In the data rows, the value 128 means zero.
Some points, one per row:
[100 138 121 111 108 126 110 128 145 117 130  88 140 147 150 131 118 147 127]
[111 138 134 112 113 147 121 133 152 124 105  66  95 149 149 115 123 141 120]
[124 120 189 111 106 120 135 117 132 165  84 199  99  62 107  93 150 128 153]
[113 128 147  85 113 128 128 134 152 103  70  39 136 131 163 109 101 193 115]
[150 111 141 118 154 140 123 134 107 116 123 110 149 155 105 110 155 126 107]
[110 149 102  99 127 142 123 139 145 101 136   3 136 142 168 125 111 150 109]
[206 121  90 172 200 162 119 130  90 142 146 158 165 172 100 139 147  99 112]
[110 136 118 103 116 164  98 182 104 128  61  16 171 137 124 128 121  97 102]
[115 121 117 104 121 108 116 131 118 107 107  92 153 145 136 126 118 146 114]
[148 110 145 149 160 154 117 131  95 160 130 144 131 125  77 163 108  70 116]
[119 127 126 157 158 124 139 108  98 152 167 156 105  95 100 164 113  75 144]
[161 137  96 155 141 130 137 114 127 133 198 151 167 164 132 156 119 106 107]
[133 130 117 144 149 155 127 147 119 143 134 120 127 155  99 150 123 119 116]
[108 132 123 104 129 115 108 142 132 123 106  67 111 125 181 117 120 152 120]
[127 138 150 144 142 111 145 102 127 134 169 195 132 131 119 135 141 130 136]
[ 69 129 132 103 100 139 106 155 111 141  76  30 105 115 166 134  72 105 102]
[128 134  92 152 137 110 136 114 153 100 158 111 178 157 112 140 147 136 122]
[169 122 139 131 142 135 108 142 117 156  60 132 146 106  98 102 137 114 128]
[101 148 142 102  58 102 143 128 189 139  81 110 113  81 134  75 144 173 145]
[ 98 134 133 106 143 136 104 134  90 143 116 132 117 118 134 117 114  78 134]
[108 134 135  94 113 153 124 156 129 119 121  45 107 135 173 111 121 156 130]
[129 133 146 167  88 130 156 127 128 139 138 149  92  66 125 133 134 121 152]
[143 112 162 128 115 164 104 171 112 135  46 126 120 129  96 102 153 136 127]
[ 96 139 168  96  90 142 137 148 128 127  84  74  94  68 175 119  86 180 143]
[140 141 128 157 118 134 135 106 133 142 155 222 123 128 115 132 146 134 135]
[ 75 128 122  82 119 132  99 162 124 124  45  55 148 135 155 116 102 154 101]
12 more points follow, each with its number after it:
[ 96 115 126  90  99 127 100 160 129 147  91  80 123 114 193 105 119 113 123] 0
[115 150 163  78 116 180 113 163 125 130  61  24 133 145 159  88 112 159 117] 1
[129 128 161 109 123  94 122 103 122 161 108 182 102  87 133 102 140 133 163] 2
[119 132 106 129 134 101 134 114 139  97 186 120 120 163 182 119 141 162 128] 3
[156 120 122 142 126 126 140 149 111 156 124 137 129  96 102 119 137 107 124] 4
[151 117  98 153 175 159 136 124  90 124 145 146 135 162 103 152 108 104  91] 5
[138 150 125 121 136 129 166 132 153  88  95  68 151 163 135 100 149 198 126] 6
[105 131  89 140 138 120 123 121 124 132 141 119 133 151 130 130 131  94  97] 7
[158 126 121 133 134 105 162 103 157  91 142 168 129 123 168 111 127 179 128] 8
[160 130 134 133 115 133 145 138 140 115 142 132 106 139 115 138 146 148 150] 9
[110 136 107 169  96  86 156  91 143 141 235 220  95 107 145 142 151 121 162] 10
[114 119 102 136 117 125 139 149 110 124 156 144 145 136 106 148 120  92 125] 11
Which of these numbered points is nearest to each point below, looking only along the 3 directions in which the first points spread most? Its number follows each.
[ 82 150 130  86 124  99 127 125 123 103 134 102 158 140 163 135  99 132 117] > 6
[ 51 144 101  93 141 127 101 139 153 119 118  65 127 168 169 137  93 139 109] > 6
[118 125 160 112 140  83 134  78 166 111 163 166 138 140 133 103 130 144 154] > 8
[118 143 113 112  99 129 121 136 127 119 118  74 142 160 125 118 110 153 110] > 6
[122 114 121 140 126 129 128 130 124 133 159 130  82 105 148 123  90 126 127] > 9
[119 143 134 114 121 129 116 125 153 127 112  87 129 185 135  99 145 148 121] > 6
[147 162 115 138 122 123 163 101 143  68 183 114 140 159 156 123 159 180 134] > 3
[172 138 114 186 146 110 170  98 104 161 178 224  66 122 103 159 153 115 158] > 10
[173 119 106 170 145 150 166 130 128 105 160 154 153 148 100 131 154 144 133] > 11
[111 119 121 135 113 108 117 103 151 125 167 133  98 126 156 128 132 169 133] > 8
[126 139 132 140  96 121 133 117 163 123 117 148 132 118 110 118 148 129 133] > 9
[113 112 144  74 107 135  94 158 124 131  42  23 167 123 136  90 115 163 115] > 1
[ 96 135 109  80 119 149  95 144 133 106 113  11 133 141 179 132  98 153 116] > 1
[165 125 135 133 148 152 141 123 134 110 143  74 164 152 129 149 103 152 115] > 7
[108 124 130 117 133 122 105  98 128 132 140 126 124 122 143 132 120 140 139] > 9
[212 121  92 161 194 152 138 141  78 113 133 154 155 163  85 153 158  90 112] > 5
[179 113 159 157 135 150 137 139 106 162  88 133 127 107 113 127 144 127 142] > 4
[104 141 138 132 102 118 163 105 156  97 156 140 109 128 182 116 122 170 139] > 8
[102 161 136 111 109 124 163 114 163 114 118  80  79 148 177 105 152 183 141] > 6
[121 119 144 139 139 129 125 149  89 137 102 154 104 141  99 140 107  93 114] > 4
[ 94 105 111 101 146 105 127 116 152 126  99 112 109 139 168 129  92 137 106] > 6
[160 111 134 131 154 162 129 118 117 118 134 156 144 166 117 129 143 116 100] > 11
[ 94 134 161  67 116 129  96 108 144 135  85  87 114 120 152 116 115 131 132] > 0
[175 133 122 148 124 153 153 153 122 111 163 124 166 135 128 115 167 143 160] > 11
[103 118 154 115  95 103 115 107 149 161 115 177 114  62  94 107 139 115 168] > 2
[106 133 140 118 129 109 135 121 124 121 156 159 121 100 124 144 113 112 141] > 9
[110 107 112 129 121 146 109 123 106 143  98 152 131 123 117 115 111 107 119] > 4
[136 127  94 132 107 113 158 119 133 121 146 124 126 114 125 145 118 136 119] > 9
[102 117 172  99 103 142  97 142 145 137  65 104 139 104 138 117 100 141 135] > 0
[120 117 128 115 137 110 140  93 126 103 138 119 123 118 144 139 133 139 136] > 9
[ 93 144 157 105  82 138 114 152 125 155  90  91 139  98 118  95 154 141 123] > 0
[137 129 117 154 148 129 115 124 112 125 151 173 145 156 111 146 102  99 116] > 11
[144 115 123 128 114  85 149  89 161 121 143 236 128 115 102 109 175 170 155] > 10
[101 108 106  98 148 145 110 148 125  96 108  77 140 172 184 115  99 170  83] > 6
[ 63 123 147  65  89  87 100 113 148 143  74 104 139  87 148  98 125 119 141] > 0
[163 108 126 178 153 139 112 125  96 161 165 166 100 124 113 163 140 109 120] > 11
[134 129 161 119 106 127 129 130 138 139 118 166  95  73 130 136 142 123 175] > 2
[115 136 133 128 114 106 154 105 166 109 144 133 109 136 147 140 125 147 131] > 8
[ 88 103 160  79 149 138 101 112 124 149  92  98 121 119 151 136  81 129 116] > 0
[112 131 169 114  98 114 126 122 159 163 104 168  73  55 147 115 109 131 170] > 2
[113 150 148 130 105 115 136  90 178 125 145 141 100 127 123 105 138 154 158] > 8
